One turn moves each row of this set onto another row. After a few examples, where does it send each row asked below?
fal: [ -9 -19  10 -16 -15 -45 -19   5  42  -9 -23 -51  33 -14  35   8  -1  27
  -3 -47]
rumat: [-10  28 -35  24 -29 -19 -19   9  32   2  25  38  22 -17  -2   6  35  42
  51  -9]
Tedo: [-29   9  14  36 -11 -19 -29 -19  26  21  13  12  51  10  34 -37  -9  37
   1  36]
Pone: [-41 -10 -23  18   0 -12 -73   3  29  -9 -59 -33 -17   9 -17   5  10  31
   8  -1]
mos: [-40  -7 -11  -8  20  49   1  -2  31 -17 -26  39  22  -4  12   8  -1  20
 -36   0]
meb: [-32   6  -9  -6  17  30   9  -4  22 -18 -18  30  20   5 -11   6   2  45
 -40   3]
fami: [-22  -1  20  10 -21  -1 -12 -57  65  -1  42   9 -12  -6  -2   8  18 -25
  18   6]
deduv: [  3 -23   4  16  -2  17 -10 -38  68  11  42  -7 -20  32  -3  19  14 -23
  24  11]
tov: [-25   2   4  52   9   0 -42  -6  29  21   3  24  64  24   2   5  12   5
 -20  34]
Vatab: [-31  -9   5  36   6   1 -21  -9  25  28   9   2  48  16  46 -48 -22  27
  17  34]
nibeb: [ -6 -22  12 -14 -20 -45 -29   2  43  -8 -26 -39  34 -14  30  26  10  18
 -12 -47]
pagen: [-56 -22 -26  17   0  -1 -68   3  33  -5 -66 -29 -15  -4  -5   1   5  13
  17  -4]
rute: [-10   0  14 -32 -22 -23 -27  49  42  17  13  14 -36  -8  19  34 -34 -15
  25  -7]
kufa: [-12 -16  -4 -25   6  50  -3  -3  32   2 -15  25   4  20  55  -3 -13  45
 -17  20]
duzi: [  1 -26   7 -10 -10 -33 -34   9  46  -5 -27 -39  38  -2  27  38  15   2
 -13 -44]
Bez: [ -5  12   7 -20  -7 -37 -15  54  35  15  16   6 -32   3 -14  32 -30   3
  21 -10]
Desab: [-30  -9 -18   9 -13 -20 -80  -3  31  -3 -52 -31 -22  19  -6   6  12  48
  10   8]
Guris: [  3 -38   0 -11   1 -26 -18  20  45   1 -27 -60  31   5  33  16  -2  11
   9 -48]
Rero: [-57 -25 -20   4  -9   5 -73   0  36  -3 -65 -25 -16  -9  20  -8  -1  13
  22   2]
beb: [  2   0 -41  15 -24   4 -14  22  35  20  24  21  10  -3  40  -8  14  33
  76   0]
kidub: [-31 -19 -11 -17   9  58  -1   0  35  -6 -25  38  13   3  41   5  -8  20
 -25  13]
sol: [  4 -38  -1 -10   0 -24 -28  22  48  -1 -32 -51  35   5  30  34   8   1
  -6 -46]
busit: [-43 -22 -12  -1 -22  -5 -80  -7  35   1 -56 -30 -24   1  34  -7  -2  28
  23  10]
Mita: [ -6 -13  14  10 -17  11 -22 -50  68   7  41   6 -16  14   4  22  20 -27
  17  14]
tagof: [-18  -9   7  15   2   2  13 -42  57   0  44 -19 -20   7 -12 -21  -2  -6
  36   0]
dek: [ -7 -29   6 -15  -5 -35 -15  13  42  -2 -24 -61  30  -8  36   4  -7  22
   7 -50]
nepi: [ -2 -17   0  21   9  13   7 -35  63   9  43 -19 -21  29  -7  -5   2 -11
  39   7]
bebi: [-29 -20  -7  44  22  18 -22   6  28  27   4   4  55  23  34 -30 -17   2
  16  30]
num: [-22  10   4 -13   0 -35 -12  55  33  10  12   8 -29 -11 -23  28 -31  -7
  20 -20]
Zifa: [-30 -13 -11   2 -22 -15 -80  -5  35   2 -51 -31 -25  16  23   1   6  44
  18  14]
vep: [-25 -13  -9  54  22  18 -32   5  31  23  -1  15  61  27  14  -5   1 -12
  -1  32]
Guto: [-28   7   5 -17  -4 -26 -15  51  35   7   6  16 -28 -26 -11  26 -32 -23
  23 -21]
Puda: [-15  18 -41  31 -21  -2 -23  11  35   4  17  46  25 -19  -5  22  41  13
  45 -12]
Foluv: [ -4 -12 -50  24 -15  23 -17  28  42  19  16  29  15  -6  40   7  21   7
  74  -3]
tavaz: [  1  20 -36  19 -29 -14 -12  12  32  13  30  26  12  -8  20 -10  21  52
  68  -3]
Biv: [-10  -4 -49  29 -14  20 -22  25  40  12  15  44  23 -14  16  23  34  -3
  55  -9]
Geduz: [-29   0   9 -26 -15 -19 -21  46  39  14   5  21 -32 -23  11  30 -33 -24
  26 -12]
mune: [-30  -3  15  12 -11  -4   2 -57  61  -4  43  -3 -14 -11  -7 -16   4 -14
  26   0]
gaf: [  0   7  12 -27 -14 -33 -23  48  37  21  16  10 -39   6   7  35 -30  -1
  24  -2]
nozam: [-25  16  15  39  -7 -19 -39 -19  26  18  12  25  61  16  13 -13   8  28
 -18  35]
goker: [-14   8  -3 -11  11  21   7  -6  25 -13  -6  20   8  21   2  -3  -5  72
 -32  14]
sar: [ -6  -2  -1 -20   5  31   2  -5  29   0  -7  17  -1  29  33  -7 -12  71
 -24  22]

kufa goes to kidub
bebi goes to vep
duzi goes to nibeb
And these:
busit goes to Rero
deduv goes to Mita
Geduz goes to Guto
beb goes to Foluv

